Where one turn sends some rows of the set: a few examples, then the rows asked
K905: [  5  26 -33   0  20   6   9   5  17 -14  14  12  57 -29   9   9 -20   6
  20 -37   4   3   6  -6  15   7]
K263: [ -4 -10  57  11 -24 -47  16 -13 -13  -3  -3  -6  25  -6   5   7   2  -1
 -10  27 -11 -11  24 -38  14 -15]
K441: [-16  -5  26  25 -39  -7  -1 -32  -6  -7   9   9 -19  34 -15 -36 -33  46
  -2   0  13 -13 -14 -29 -10  -4]
K190: [ -6   2   4  11 -19   8  -9   2   8  65   0  -7  -1 -25  -9  -3 -25  12
   3  19 -16  27 -21 -29   5  31]
K636: [  6  20 -14  21  29 -23  21  29  -7 -13  15   9  47 -16   4  13 -33   4
  -6 -33  10  27  34 -20  12   2]
K906: [ 20 -15  20  22 -11 -27 -26 -29  -9 -12  20  -7  13  19 -11  -8  -7   8
  -7  23  18 -58 -26   3   2 -23]
K627: [-21  22 -18 -34  10  -2   6  -5  36  43   9   8  14   4  16  22 -25  12
  -6 -42  10   5  19 -15  -3  15]
K537: [-14 -33  17  -3 -28 -19 -14  14 -32  23 -13  -4  12 -24   6 -14  31 -15
   4 -11  -5 -39  -2 -30  20  16]
K181: [ 23 -16   2   2   5 -24 -35  -5  12  38  -2 -27   6 -21 -17  35   1  -3
  -8  27 -14 -27 -24  -2   2   2]
K65: [-16  13   7  -5  24  -5  20  20  -8 -34 -34  23  13 -22 -32   7   0   1
  -2 -60  25   6   4 -10  16 -14]
K852: [ -1  -2   0  -6 -37   0 -15  -2   0   9  16 -32 -10   1  33 -14 -13 -14
   4   4 -18   2   4 -23 -31  39]
K277: [  7  13 -15 -24  32 -12  24 -24  36  24 -18  -2  22   6   7  19  13 -20
 -22 -20  28 -25  -7  13   5   7]
K688: [  5 -27   7 -26  19  36 -23  20 -33   0  13  36   6  11   6   7 -17  16
  16  -6 -15 -17 -31 -40   4 -15]
K408: [ 12   0  28  -1  34 -33  16   7   8  33 -36  18  20 -12 -13  23  14   0
 -23 -49  19 -31   9  -5   4  -7]
K842: [  3  14 -13  12 -67  -1   5 -12 -15   0   0  12  21  -1  11  -6  -9  11
   7  42   1   3  25 -13  -6 -12]
K145: [  9 -18   8   1  24 -24  26   7  -8  13  -3  11   8  -9 -20 -11 -20  25
 -17  62  -6  30 -18 -16 -13 -32]
K915: [-25  -9  -8  -7 -35   2  -2   0  -5  28 -33   6 -42  11 -29   9 -14  35
 -12  -4  -7   8  -8 -38 -19  23]
K578: [ -7  -9  12  18 -43  14 -37  28 -12  11 -17  16 -25  -7  -5  19   7  25
   4 -10 -20   3  15 -14  32  -5]
K187: [  1 -21   0 -16  -1 -17 -10  21 -29  13 -28  -1 -17   8 -20  42  14 -22
 -33  13   3 -28 -14 -24 -10  25]
K593: [ -5  21   4  31   4  18 -12  -8   9  14  16  27 -16  24  -6 -18 -19  20
 -16 -45  43  26  20  20   1 -14]
K319: [  9 -10  37  56 -23 -15  -3  14  -8  -7  -5 -14 -39  18  10 -30  -6  11
 -24   6  -2  17   8 -17  15  12]
K229: [-12  11  29 -23 -19  -3 -20  -8  20  -9 -19 -38 -15  12  18  32  -1 -11
   0  10 -18 -11 -19  -8  14 -15]
K923: [  9   0  -4  15  32   2   8   7   0 -38 -18   0  -7   3 -14  -2 -12   7
   0 -83  13   3   9 -18  -2   9]
K240: [ 15  18  19  16   6 -36  22   3  -2   0   3  52  36  -8 -10  -5   0   6
 -28 -11  48 -26  28  11  -6 -19]
K765: [-12  23  -2   5  -8 -17   8   5   7  17  41  39  20   3  12 -22 -33  19
 -16 -29  37   9  40  -9 -20  10]
K762: [-12   1  -2   5  17   8 -10  10   3  57 -19  10  -8   1  -5  -2  -5  15
  -6 -79  20   2   7  -7   1   7]
K331: [ -8  15 -15  -3  36 -19  16 -23  35 -22  12 -17  38 -36   0 -19  -6  -5
   8 -36  15   5 -11  -3   2   8]
K18: [ -2   1   1  20 -32  -5   5  -4 -11  -7 -33 -22 -12  17  11 -31  18 -14
 -12  25  26 -24 -32   9  25 -17]
K491: [-23 -21  22 -24  27   3  14 -20   2  -6 -21  16  -3   7 -12 -12   2  33
   1  15 -10  -9 -59 -30   5 -30]
K354: [ 13   5 -53  29  21  -2   3  -8   2 -29 -12 -13  -1   9 -12 -12 -13  13
  -3 -54  32   9  12   2  -3 -15]
K123: [ 20  16  18  24  30 -14  18 -28  24 -11  10  12   4  22  -3 -12   3 -13
 -37 -10  49  -2   7  30   0  -9]
K776: [ -5  17 -24  15  32 -28  11 -28  31 -30  -3 -24  12 -11 -18  -3 -13  12
  -7 -26  26  24   7   6   4 -31]
K96: [-11 -26  33 -30  28   0  27   0 -17  15  -8  18  18 -13  -7 -31  -9   5
   7  18  -5  -7 -52 -42   2 -13]
K422: [  5  -1  44  11  -4 -10  -4   8 -41 -19  13  21  16  28  -1  19  -8 -27
 -29  30  24 -31 -16 -21  21  -1]
K199: [-13   9 -14  12  25 -30  33  32 -27 -14 -12  14  35 -27 -20 -15  -8 -11
 -14 -35  39  18  17 -12   9  -4]
K931: [ 27 -25 -38   8  15   6 -20  21 -23   7  30  13   3  13   2  -4 -24  29
  -5  38 -11   7 -12  -2 -25 -14]
K751: [  2 -32   7 -18  31  16 -24   2  -9  -7  30   4  -1  22  18  -8 -19  28
  12  -9 -27 -21 -43 -28 -13   1]
K686: [-15  18  32  26 -33  20   7  -3 -23  17  20  31  16  13   2 -24 -37   8
  -1  27  18  15 -19 -31  27   6]
K270: [ 25 -35  -8  17  27   3 -19  27 -36  -4  18  23 -22  20  -2   9 -21  21
 -22  20  -9  20   2 -33 -24 -11]
K313: [  1 -31 -14  13  23 -16  23   0 -24   4 -21  17 -17   3 -22 -29   6  22
 -29  44  13  20 -29 -25 -20 -23]

K537 moves to K18
K181 moves to K422
K270 moves to K751
Where do these go?
K627 moves to K408
K776 moves to K636

Where one turn sends some rows of the set: a few examples, then the rows asked
K839: [-28  11  24   4 -12  14  -3  40  17  13  14   8  -7  16 -10  22  -9  15
  -6   5  37  10 -31 -20  18  18   0 -34  27  -7  14 -14  -1]
K652: [-47 -16   9 -21  16 -11  21  16  20  19  -9  23  18  28  12  18 -11  -8
 -10 -29   5  -8  23 -11 -52  -4  48 -13  -7  18  16  20  -7]
K759: [ 30  -6 -24  10 -35  15  -8  -6   7   7  -9 -13   5 -34 -10  13  36 -14
   2  16  35  15  -7  19  45  -2 -10   8  -7  10 -26  -9 -20]
K850: [-19  -1  25  16   4  19  -6  28  29  33  17 -14   0  21  15  11 -18  -7
 -12  -4  42  24 -32  -2  20  18   0 -10  20  -9  26 -29 -12]
K714: [ -4  22   2  13  30  21  35  25 -17   3  -1   1  43  20 -32 -17  19 -35
  -7  -6  15  31  -2   1 -12 -22 -12   8 -42  14  -5  -4  12]
K592: [ 12   2  14  27 -10   0 -25   6  48  -2  -2  -3  -7   2 -22  18 -17   2
   8 -15  -6  65  26 -12  -8  -4  14   8   6 -35 -21  33  12]
K645: [-22 -18   7   1  27  29   4  26  36  38   7 -33   0  31  21   7 -28 -14
 -17 -12  19  41 -22  -7   0  11   5  16  10  11  17 -24 -25]
K912: [-15 -39  -9 -61  -1  14  32  15 -27  30   3  11  19   7  36  -9  -7  13
  -7  -1  -1  34  28 -13   7 -13 -21   9 -20  -9  -6   8  -5]
K625: [ 26  37   3 -24  29  -1 -19  17  -9  -7  -9 -10  10  -6  40  -9  20  -9
  20 -31  33 -11  18  18  10   8  -3  37   0 -32  15  -8  16]
K304: [-35 -18  18 -10  20 -24  19  17  27  15 -11  23  18  26  13  21 -13 -12
 -12 -20   3  -2  36  -8 -54  -6  41 -14   0  18  12  27  -8]
K587: [-12 -12  -5 -32  43  33  32  12  -1   4 -12   3  32  50 -19  20  28 -15
 -25 -34 -10  -1  19   0   1  13   4  15  -2  23  -7 -41   7]
K216: [ -1 -29 -12 -37   1  26  25  12 -44   9  13 -10  11  22  22  -4  -3  19
   1   4 -17  46  19  -6  26   0 -43  23 -15  -8 -14  -1   2]
K797: [ 28  32 -15 -21  24   4 -17  -9  10 -14  -4 -17  17   6  46 -20  15 -27
  30 -15  13   6  35  22   2  13   6  30 -13 -30  14 -19  13]
K180: [ 20  24   9 -18  45 -30  -6  23 -28  -9 -14  21  -2   3   9  10  42  -1
  14 -33   2 -28  16 -14   1 -12   0  36  11  17 -10  21  -5]
K898: [ 22  -2  -8  31 -43  -5 -13   0   0  -7   2 -24   0 -16 -23  18  18 -26
   8   0  23  12  -6  31  35  15  -1  17  -5  16 -27 -25 -18]
K64: [ -8 -23 -27 -32  37  -2  -3 -14  16   5   5   4 -10  11  27  35   3  34
 -20 -14 -24 -38  22  17  -1  25   2   9  27  25  16 -27 -10]
K996: [ 19   8 -20  15  12 -28 -29 -18  18   4  32   2 -15 -27  12  11 -27  34
   1   1 -13  22  21  28  -6  -4  -5 -10 -10 -20  11  39   7]
K49: [ -7 -10  15  50  -3 -23  -2   8  27 -25   2 -23   2  21 -27  41  -9 -32
   3 -15  12 -11   7  14 -19  24  37  -1  -1  24  -2  -5 -18]
K641: [ 16  14 -28 -13  -5  10 -18 -14  42  20 -40  17  -1 -24  -9   9  57   3
   4   4  21 -10  11  -7  18 -23  13  24   7  27   5  11 -11]
K432: [ 18  13   2  19   3 -15 -26 -10  32  -7  20   3  -5 -19  -1   5 -22  10
   5  -9  -2  57  26  13  -3  -4   0   2 -18 -34  -2  48  23]
K179: [  0  31  -5  26  19   6  30  30 -29  13  12  -1  32  14 -10 -21  15 -37
  10   7  13  25  -8   3  -8 -28  -3  -4 -36  15  11  29   1]
K829: [-22 -21 -26  -1 -32   4   6 -11   7 -25  -5  23  -2  14 -33  43  19  22
   6  26 -29   4  30 -22  -5   4  12 -26  16  22 -16  22  10]
K710: [-14   7 -23  14   8 -10  11   9 -19   7  -2 -11   7  21  12   3  30 -29
  30  27  19 -12  -4  -5 -10 -43   9   3   8  52  15  28 -36]
K903: [  9 -22 -30 -18  19  20   7  -4 -32 -11  26 -22  -6  30  10  14 -13  18
  10  -4 -38  45  21 -15  25   1 -31  38   9 -13 -12  -4   8]
K129: [ -8 -22 -33 -33  33  -3  -4 -29   2  -1   2   1 -11  10  27  35   0  38
 -21 -12 -20 -39  30  16  -6  16   6   7  24  11   7 -22 -16]
K884: [-20 -12 -20   3 -31   3   8  -7  16 -26   0  25  -7  11 -38  38  17  22
   2  20 -32  -7  22 -18  -7   6  19 -33  10  15 -23  25  -5]
K689: [  6 -12 -43  -6  -5  13 -10 -40  17 -27 -21 -12   5   8  13   5  19 -19
  14  11 -42  14  65  19 -17   6  22  16 -11  -4  -5   4  18]

K898 moves to K714
K884 moves to K652
K759 moves to K179
Where do these go?
K710 moves to K180
K304 moves to K64
K216 moves to K432
K839 moves to K912
K903 moves to K592
K587 moves to K689

Where one turn sends some rows of the set: a few examples, then the rows asked
K232: [  3  64  19 -10  15 -12  -1  -5   4  33  33  20   1   8   3 -13   1  -2]
K990: [-16 -60   5   0  24  -1   9   2   8 -27 -25  -2   5   6   9 -34  13   8]
K221: [-26  40  25   6  14 -15  -7   1  13  21  57  13   7   8  -2 -20 -17   9]
K486: [ -6  67  17  -3  14 -18  -7  -2   8  31  28  16  -6   9   4  -8   5  -4]
K317: [-27  40  26   9  13 -16  -9   2  13  20  55  13   4   9  -3 -20 -17  10]
K272: [  9 -37  -9  11  29  -5  13   1   0 -47 -28  -5  27   5   9 -23 -19   0]
K404: [-21 -59   3   1  25  -4   7   3  10 -27 -25  -5   4   8  12 -30  17   4]
K196: [  0  28  -1  -6 -19   0   1  20 -25  11 -46 -30  10  -2  35   1  -4  -3]
K431: [-29  41  24   5  15 -17  -8   2  16  21  57   9   7   9   1 -17 -13   4]
K373: [ -7 -31 -15  20  30 -16   2   6   9 -48 -35 -16  16   9  12 -12  -9  -7]
K527: [ 25 -12  -7 -15 -12   5   8  -8 -37 -20  11  29  23  -6 -19   3  26   9]
K479: [-21 -58   4   3  24  -5   5   4  10 -28 -28  -5   1   8  10 -30  16   6]
K125: [ -4 -33 -16  11  32 -13   8   4   9 -46 -29 -17  26   9  16 -12  -8 -13]
K362: [-13   4 -20  10 -13 -21 -19   5 -19 -24  -9   6  -6   3 -11  29  47  -4]
K374: [ -2 -19 -30 -18  -2  -3 -14   3  10  29  31  15 -33   4   8  -5 -41  23]
K649: [-17 -17 -39 -25   3 -10 -13   5  21  32  35   0 -25   7  21   9 -24  -1]
K987: [  1 -22 -31 -28   1   0  -6   1  11  32  38  13 -21   3  13  -4 -38  14]
K543: [-19 -59   5   5  23  -4   5   4   9 -28 -28  -3  -1   7   8 -31  13  10]
K934: [-29  41  24  10  13 -18 -10   2  15  20  54  11   3   9  -2 -17 -15   9]
K752: [ -2 -31 -12  24  28 -14   0   6   5 -49 -37 -11  12   8   7 -17 -16   3]
K371: [ -6 -21 -36 -31   3  -3  -7   2  16  34  40   6 -17   4  19   2 -30   3]
K398: [-19 -14 -38 -15   0 -14 -20   7  20  30  28   2 -37   8  16   8 -28   8]
K809: [-30  42  23   7  14 -18 -10   3  16  21  55   9   4   9  -1 -16 -13   5]
K819: [-19 -60   3  -1  24  -2   9   2   9 -27 -24  -4   6   7  11 -32  15   5]
K492: [ 12  22   2 -17 -17   8  11  15 -30  13 -39 -24  22  -5  35  -6  -9  -2]
K783: [-26  40  25   4  14 -15  -7   1  14  21  58  11   8   8  -1 -19 -15   6]
K807: [  6 -35  -8  19  27  -7   6   3   0 -49 -34  -6  17   6   5 -22 -21   7]
K678: [  4  25  -1 -14 -17   3   7  17 -26  14 -42 -29  19  -4  38  -1  -4  -7]
K576: [  1  66  20   0  12 -14  -7  -3   4  30  28  22  -9   8  -1 -13  -2   5]
K23: [ -8  -2 -22 -10  -7 -14  -4   0 -18 -19   4   3  16   2  -3  29  53 -20]
K814: [ -4  67  18   0  13 -17 -10  -2   6  30  26  18 -10   8   0  -9   2   2]
K52: [-16 -59   6   2  23  -2   7   3   7 -28 -26  -1   2   7   8 -34  12  11]
K279: [ 16  23   5 -12 -20   9   8  15 -34  12 -42 -19  16  -6  30 -11 -15   7]
K258: [  4  28   2  -1 -21   1  -1  20 -28  10 -50 -26   4  -3  30  -3 -10   6]
K157: [ 11 -10 -16 -23  -7  -1   9  -7 -28 -17  15  15  31  -3  -6  16  43 -14]
K78: [  4  64  21  -6  13 -12  -4  -4   2  31  31  23  -4   6  -1 -15  -2   3]
K518: [ 12  25   5  -4 -21   5   3  17 -33  10 -47 -20   8  -5  27  -9 -16  11]
K476: [ -2  65  17  -8  15 -14  -3  -4   7  33  32  17  -1   9   5 -10   5  -6]
K356: [  4 -37 -13   6  32  -7  13   2   5 -45 -25 -12  31   7  14 -18 -13  -9]
K299: [ 19  -6  -5   5 -18  -1  -6  -2 -39 -25  -3  31   1  -5 -28   3  20  25]
K941: [-12 -15 -33 -11  -3 -10 -20   6  15  28  26   9 -41   6  10   1 -36  20]
K46: [  1   1 -11  17 -18 -14 -20   4 -29 -28 -13  19 -15   0 -24  15  31  19]

K814 moves to K576
K196 moves to K258
Where do these go?
K373 moves to K752
K404 moves to K479
K374 moves to K987
K431 moves to K809
K23 moves to K362

